128 stands for zero in the data rows.
Every row has a hidden score. How much higher is the second row's score than the first row's in each pair? 8 means about the same, 16 much higher and 0 much lower.
[156 139 131  91 102 130 110 152]
[137 134 158 146 164 131 138  57] -> 14
[104 149 127 147 141  62 113 153]
[117 133 152 105 110 110 126 165] -> 10
[129 164 167 156 171 110 135  66]
[162 144 140  94  95 130 106 146] -> 3
[136 138 110 117 128 151  97 142]
[148 162 161 113 172 117 111 102] -> 14
[122 157 169 138 179 122 142  81]
[ 88 122  95  73  99 143 134 140] -> 0
[ 87 135 123  88  99 125 143 147]
[104  98 100 105  70 142 144 169] -> 5
[140  93 148 187 152 123 155  63]
[ 82 118  87 149  74 185 104 163] -> 0
[136  91 159 195 158 109 160  82]
[163 155 139  95 109 133 121 157] -> 4
[135 120 110 112 102 165 147 134]
[103 151 116 134 134  75 105 151] -> 7
[109 119  92  86 144 150 157 151]
[137 162 178 122 167 107 144 101] -> 15
[ 95 124  85 158  82 174 118 179]
[139 160 114 125 151 135 100 148] -> 13
[140 179 176 159 213 102 130 116]
[143 148 120 121 155 145 124 155] -> 2
[124 135 172 135 161  99 171  79]
[146 150 101 132 140 154 107 142] -> 1
[ 96 158 123 148 151  99  99 141]
[117 138 103  99 135 164 138 150] -> 8
[134 148 166 145 165 106 139  76]
[140 147 117 128 157 119 128 157] -> 2
[163 133  85 121 107  95  80 144]
[144 166 150 152 199 144 121  92] -> 16
[104  84 106  92  68 168 127 142]
[ 95 119 107  85 106 137 133 139] -> 8
[101 135  86  88 135 148 140 147]
[130 103 106 101 110 199 133 113] -> 11
[124 157 124 142 151 130 106 147]
[133 141 164 135 176 103 148  76] -> 14
[166  76 146 143 141 113 153  69]
[116 118 140 160 146  80 130 140] -> 5
[144 152 139 106 107 139 109 154]
[126 137 158  99 110 115 123 153] -> 9
[151 180 164 169 209 107 132 112]
[144 116 119  97  99 182 132 128] -> 4
[ 97 145 130 150 142  62 109 155]
[130 116  96 103 106 195 139 116] -> 9
[129 116 147 140 141  82 130 130]
[144 150 112 125 150 132 117 147] -> 6
[ 88 122 103  79  79 161 102 130]
[149 142 111 130 131 145 102 157] -> 8
[136 128 143  99 101 105 125 168]
[137 181 166 110 161 109 130  97] -> 13
[170 128  83 126 102 120  72 147]
[147 182 175 159 210  98 153 111] -> 16
[121 140 147  95 121 106 118 163]
[131 162 181 127 175  98 129  97] -> 13
[150  82 174 197 131  80 161  76]
[123 122 164 153 150  72 147 156] -> 6
[174  77 144 161 149 136 136  62]
[133 161 163 149 208 116 144 102] -> 9
[ 99 115  86 137  62 189  96 170]
[ 71 109  90 158  71 184 109 155] -> 9
[133 117  97 107 101 191 125 121]
[151 167 172 116 159  77 133 113] -> 13
[175 130  92 109  99 118  66 148]
[117 108 146 143 128  68 122 138] -> 12
[113 121  99  91 148 161 127 138]
[140 168 181 120 158 106 136  96] -> 14
[151 107 168 226 156  88 160  67]
[126 119 110 116 123 168 153 128] -> 4
[159 157 158 112 101 138 113 157]
[130 147 158 149 155 128 127  76] -> 12
[ 91  91  93 104  66 148 133 150]
[117 119  94  87 127 167 142 141] -> 11
[ 91  98  99 113  84 150 133 157]
[125 149 166 133 173 107 141  78] -> 16
[134 126 108 108 112 187 129 114]
[ 97  94 101  93  80 147 153 150] -> 5
[101 115  88  87  83 172 120 135]
[ 86 113 125  83 101 109 155 160] -> 10
[184  87 149 172 145 112 158  76]
[137 115 136 151 124  67 123 139] -> 4
[132 102 179 212 151 116 152  89]
[116 123  97  86 141 149 159 158] -> 2
[188  76 136 156 140 104 147  78]
[ 96 160 128 163 143  81  97 140] -> 5
[ 85 111  93 164  72 187 116 170]
[128 117 141 137 123  62 129 152] -> 12
[ 83 110 107  80 103 146 132 126]
[169  99 159 164 151 101 125  73] -> 13
[112 141  90  89 139 161 132 149]
[ 80 141 128  93 112 133 148 139] -> 10
[137 145 107 126 135 127 102 153]
[161 155 139  89  91 139 100 143] -> 10
[137 122 144 153 150  66 138 142]
[ 80 112 108  81  94 155 118 134] -> 7
[129 135 144  93 115 107 119 178]
[148 142 176 121 155 109 134  95] -> 14
[174  75 149 157 132  99 144  78]
[140  87 163 201 144  97 152  68] -> 9
[104 115  70 162  66 175 113 183]
[ 92 118 109  82  85 131 127 141] -> 13
[ 85 133  94  85 107 143 133 144]
[132 111  99  90 105 187 136 121] -> 10
[182  86 147 164 142 127 135  70]
[ 92 116  89 157  76 176 111 170] -> 0
[170 121  78 104  98  98  77 142]
[140  92 168 188 149 117 143  65] -> 16
[ 93 112  84 145  79 189 113 166]
[137 163 178 118 163 104 127 101] -> 16
[144 111 181 197 162  96 156  70]
[189  89 139 148 137 119 139  74] -> 5
[136  85 170 210 143 116 164  64]
[139 168 174 158 213 120 121  94] -> 10
[148 164 173 125 158 114 131  94]
[133 152 127 143 151 122 124 167] -> 2
[142 158 158 161 179  97 125  97]
[149 139 144 101 108 122 114 153] -> 5
[131 121 116 114 115 189 146 123]
[144 153 150 123 163 123 138  70] -> 12
[162 162 144  89 108 133 103 159]
[165 121  90 103  95 122  66 150] -> 4
[173  75 160 164 137 111 138  76]
[106 121  90  94  92 157 117 153] -> 1
[164 131  96 115 102 117  77 153]
[165 160 138 117 107 146  91 149] -> 12
[106 157 108 146 141  74  89 143]
[127 124  91 103 116 187 131 121] -> 10
[ 95 138 110 102  97 141 135 152]
[128 129 120  99 111 190 140 117] -> 11
[134  90 171 196 152 108 158  71]
[165 137  96 120 107 105  84 154] -> 0
[149 173 165 125 164  95 133 100]
[139 101 166 212 154 109 159  80] -> 8
[ 83  89  97 107  73 160 139 159]
[ 95 117  84 149  83 184 127 175] -> 6
[113 113 138 153 151  86 135 130]
[157 137  99 108 115 132  71 133] -> 5
[100 153 122 142 142  93  98 139]
[103 111 103 111  84 132 164 158] -> 6
[119 157 168 150 168 109 154  75]
[ 90 119 122  89 105 125 140 147] -> 2
[117 142 168 112 123 100 139 175]
[140 110 155 201 151 102 147  83] -> 10
[122 119  89 100 115 214 126 108]
[146 158 151 107 166 126 118 103] -> 12
[103 117 102  98 137 172 136 152]
[126 135 167  90 111 109 137 180] -> 10
[142 173 184 129 167 100 136 101]
[ 85 124 114  81  97 154 127 137] -> 2
[133 164 169 121 170  95 131 108]
[ 85 146 111 141 129  79 101 140] -> 1
[ 87 124 126  80  96 129 124 129]
[146 158 126 142 146 130 119 160] -> 7
[149  92 162 198 144 104 155  77]
[103 153 112 147 148 100  72 141] -> 3
[135 117  94 101 116 186 133 106]
[143 155 123 156 154 111 116 173] -> 7
[110 110  93  88 129 177 134 145]
[170  91 158 161 138 114 147  78] -> 13
[140  82 169 207 127  88 158  76]
[123 120 148 149 139  64 142 154] -> 5
[128 114 127 140 140  91 121 138]
[179  81 153 168 147  99 141  76] -> 12
[130 153 166 131 169 115 146  74]
[ 83 158 140 164 157  55 119 147] -> 2
[108 151 104 152 134  90  83 142]
[160 149 135  90 111 131 107 152] -> 11
[ 91 115  85  88  80 164 130 139]
[143 121 108 110 105 192 132 116] -> 11
[ 91  92  90 104  82 168 144 145]
[181 100 150 158 140 111 137  76] -> 14
[126 160 162 148 172 111 147  71]
[ 99 100  97 100  67 154 136 161] -> 0
[114 143  72  82 140 178 128 152]
[ 91 136 114  86 106 134 134 137] -> 10
[111 103 107 102  77 144 145 177]
[ 93  96 107  98  91 137 146 157] -> 9
[ 91 124  97  93  99 143 120 137]
[116 147 165 100 129  93 135 169] -> 12
[ 86  92  98  94  83 168 142 157]
[138 169 160 113 159 104 140 107] -> 14
[161 144  92 128 114 106  79 148]
[ 78 129 124  95 100 123 132 145] -> 11
[137 148 162 125 153  95 153  82]
[143  86 174 199 160  95 166  86] -> 9
[147 171 152 161 199 112 117  97]
[ 82 120 125  89 101 140 137 138] -> 4
[142  91 153 197 152 101 177  80]
[172 123  83 108  95 127  78 138] -> 1
[ 94 167 125 162 145  79  94 157]
[133 153 164 144 175 126 141  68] -> 16
[157 133  84 118  95 103  72 151]
[183  82 157 166 136 111 152  82] -> 16
[ 93  93 104  98  72 175 124 136]
[112 121 105  83 128 169 140 139] -> 10
[108 121  89 155  70 191 116 170]
[130  96 176 208 171 109 161  79] -> 16
[164 132  85 111 114 122  86 143]
[143 165 178 112 160  91 142 108] -> 16
[ 84 115 112  95  96 170 141 145]
[ 93 123  80 160  85 197 116 165] -> 4
[ 90 110 102 102  95 161 133 154]
[140  97 167 192 155 113 141  68] -> 15
[147 166 178 120 152  86 134 104]
[129 105 113 116 110 182 140 114] -> 4
